One vector is turned by the same rotation once a step. Each row is the vector after some number of steps, and that number follows the row.
The counts run from 0 to 401.
[172 135 124 121 116 133 114 119 101 109 102 156 129 100 142 141  99 141
 109 107 144  89 156 131  98 110  64 115 109  84 123  91 171 115 123 104
 194 126 102 148 145 144 128] => 356
[127 157 113 114 127  76 112 114  75 112 129 147 175 106 119 148 143 140
 157 142 107  82 143 140 107 112 115 110 106  79 156 168 165 150  95 144
 144 153 150 111 106 135  79] => 323
[189 150 123 136 148  95 150  94 118 110 133 179 165 136 131 162 122 163
 124 152 110 126 137 110  96  69 124  99 109 101 131 101 131 188 144 103
 146 116 105 104 123 158 156] => 146
[116 176 136  88 157 107 128 119 105 109 144 134 124 118 129 150 105 144
 128 125 110 108 113 157 123  89 147  62  75  83 170 147 141 168 117 127
  97 155 115 135 105 152 157] => 138
[131 133 117 143 113 134  68 157  92 116 109  89  96  78 147 195 126  99
 122 164 160 100 132 144  75 121  94 110  97 108 125 153 140 148 124 117
 116 132 115 144 111 132 150] => 266
[147 170 134 108 145 115 129  82 111 108 119 151 154 106 144 115 128 163
  93 106 134  65 140 161 132  87 100  79  80 119 152 120 167 143 114 123
 158 144 126 130 112 173 144] => 212
[131 162 112 121 175 138 122 150 139 139 109 121 129 116 152 169 151 161
 117 101 109 126 147 159 103 102 126  64  95 112 111 184 149 147 100 111
 136 134 106 147 140 158 187] => 133
[150 157 126 135 146 103 155 151  68  69 134 134 129 124 159 150 120 140
 167 144 104 104 118 116  83 113 146  94  76  97 134 138 169 182 134 114
 116 146 116  98  99 125 137] => 390
[159 139 119 100 161  92 144 112 106 121 133 171 166  98 147 126 146 154
 139 120 105  71 160 122 124  88 105 104  94 106 132 139 152 171 125 114
 142 134 166  81 162 144 114] => 150
[188 187 112 139 161  88 137 146 154  93 126 117 143 103 146 179 149 143
 113 132 114 127 143 132 102  65 101  94 122 116 141 141 121 150 130 132
 161 102 112 136 127 150  98] => 2
[154 123 107 145 120 101  90 104 111 163 129 118 169 107 107 188 140 140
 123 141 129  74 161 147 119 110  90 120 118  90 109 167 123 131  82 113
 156 110 148 120 177 130 113] => 90
[131 117 116 114 185 124 102 129 110 136 145  85 125  74 132 163 108 151
 122 135 146  72 150 194 125 127 122  84  69 114 135 123 128 129 138 102
 125 111 160 135 165 132 131] => 26
[148 112 125 129 149 144  91 106  51 141  96 127 151 130 112 184 139 140
 144  73 165 110 140 150 106 122 124 140  89  94 109 147 145 130 100 126
 149 125 159 143 175 140 129] => 364
[150 173 119 124 141 117 162 143  98 107 124 132 155 146 159 155 134 153
 145 106  92 116 130 113  93 103 135  85  93 106 117 172 176 146  88 106
 168 149  89 115 128 148 146] => 387
[132 146 124 108 168 117 113 159 130  97 113 152  90 105 159 168 185 119
 118 133 126 138 154 156 102  87  86 100  89 135 117 158 158 171 118 115
 108 100 119 141 114 146 175] => 62
[188 212 128 114 129 139 116 146 124 110 138  85 150 103 181 177  93 116
 115 128 142 119 122 114 100 105 113  96 115  76 137 120 119 133 131 111
 126 126 122 138 155 164 125] => 348
[158 152 129  94 177  92 112 138 135 115 161 109 131  96 134 185 136 121
 131 142 135 121 154 170 131  94  96 113  87 112 146 114 114 142 138 105
  97  58 151 128 161 132 102] => 168
[145 142 130 121 146  82 128 120  71  93 142 160 153 119 100 150 141 164
 188 148 112  87 150 152  74 106 145 107 107  95 169 139 154 143 114 133
 133 127 129 113  96 115 102] => 321
[ 94 115 118  91 176 114 109 133 104 114 122 119  95 112 119 170 113 111
 106 102 135 129 111 175 153 101 103  86  51  94 136 127 160 166 122 114
 123 116 123 156 137 146 144] => 373
[129 106 124  82 138 104  96 134 106 149 121 123 121  70 150 171 157  95
 129 163 142  86 171 135  89  89  70 117  92 139 135 156 142 150 122  92
 122  98 147 106 136 135 130] => 334
[114 178 118 137 137 118  97 127 113 105 127 131 136 148 139 171 149 120
 117 114 120 127 116 177 151 127  93  92  78  81 112 173 168 160  65 133
 102 120 110 151 121 154 141] => 305
[190 179 122 159 152 122 131 102  74  82 132 146 170 133 142 147 131 177
 141 120 140  94 130 135 102 113 155 104  99  89 121 117 145 172 136 139
 113 144 148 113 131 153 141] => 217
[165 182 117 156 168 107 111 137 140 100 146 127 154 130 138 183 176 147
 138 135 127 129 152 182 121 113 102 110 111 104 102 160 130 153  97 137
  87  81 140 138 145 140 129] => 236
[117 110 115 119 160  89 103 105  99 111 144 173 122 104 113 159 145 126
 129 150 133 103 146 183 151 111  83 112  67  93 126 115 155 178 122 120
  86  98 153 118 135 132 129] => 230
[146 174 132 139 146 114 121 132 107  99 141 132 132 165 126 202 139 121
 136 138 131 170 119 161 109  98 130 109  90 104 121 138 141 170  99 122
 101  81  87 148 111 144 165] => 308
[107 139 138 110 153 119  91 121  76 109 134 139 125 142 111 164 162 131
 139 105 137 104 132 190 142 124 114 103  69 101 129 169 164 143  73 128
  95 113 136 145 131 135 150] => 303
[165 135 131 116 110  99 125 141  96  92 125 150 123  88 162 137 139 102
 133 150 125  63 148  94  95  81  70 111  96 113 139 139 164 168 118 100
 148 129 125  90 122 128 111] => 81
[129 170 130  92 181  80 150 115 121 100 148 130 152 142 139 174 129 121
 129 135 109 166 116 149 142  79 122  96  75 106 144 125 136 176 129 124
 115  84 119 125 122 156 112] => 311
[123 159 106 113 187 134 116 137 134 139 106 120 137 104 159 167 161 155
 111  94 112 118 149 159 118 102 119  78  90 122 111 183 150 148 100 123
 135 138 128 137 140 174 171] => 132
[145 162 114 108 117 110 113 120  91 124 108 110 168 120 150 180 102  99
 129 114 132 134 124 106  96 111  86 128 109  73 131 136 163 122 110 121
 188 127 110 140 137 163  71] => 182
[102 109 100 104 121 121  86 150  97 161 109 103 114  81 126 186 112 111
 137 130 120  90 144 127  85 117  94 106 100  78 131 178 144 128  97  97
 158 151 124 132 149 129 124] => 263
[114 115 117  96 158 131 112 136  41  99 104 128 118 101 137 155  95 121
 160 106 143 114 120 139  91 136 127 118  66  77 138 111 178 152 146 120
 137 144 147 138 130 135 114] => 118
[162 188 155 113 108 114 120  93  86  94 122 154 144 140 152 146 146 113
 115 133 136 103 121 120 109  71 106 100  83 127 149 147 167 167 100 124
 125 128 101 118  86 168 165] => 142
[130 117 126 104 153 126 111 100  56 123 103 185 148 124 104 140 130 170
 167  95 131 101 163 169  92 132 121 118  91  86 130 124 183 126 104 123
 152 137 133 139 131 136 138] => 48
[147 199 129 149 132 146  94 127 101 106 129  80 144 115 164 171 107 139
 108 138 165 103 119 181 120 145 116  86  88  97 117 130 148 120 108 125
 106 123 112 158 124 159 144] => 32
[145 126 111 129 150 145  89 127  53 123  95 120 146 127 135 180 149 126
 140  73 160 110 129 141 110 125 116 136  85  97  97 159 153 138 101 130
 142 132 166 140 177 148 128] => 365
[149 105 118 130 152 128  93  92  61 144 105 144 153 130  90 184 117 156
 143  79 153 111 143 158 103 115 127 135  98  75 114 126 138 130 112 124
 166 122 150 143 178 138 129] => 363
[149 135  90 139 138  90 114 144 101 122 124 121 150  96 153 195 130 112
 155 182 113 130 131 105  85 111 117 123 109  83 116 147 126 185 146 116
 101 127 149 101 130 139 112] => 329
[166 200 136 131 140 116 108 163 127  79 145 105 127  96 155 153 141 139
 135 129 136  91 154 173 100 120  89  97 118 100 148 138 154  98  94 130
 141  97 111 149 127 133  96] => 174
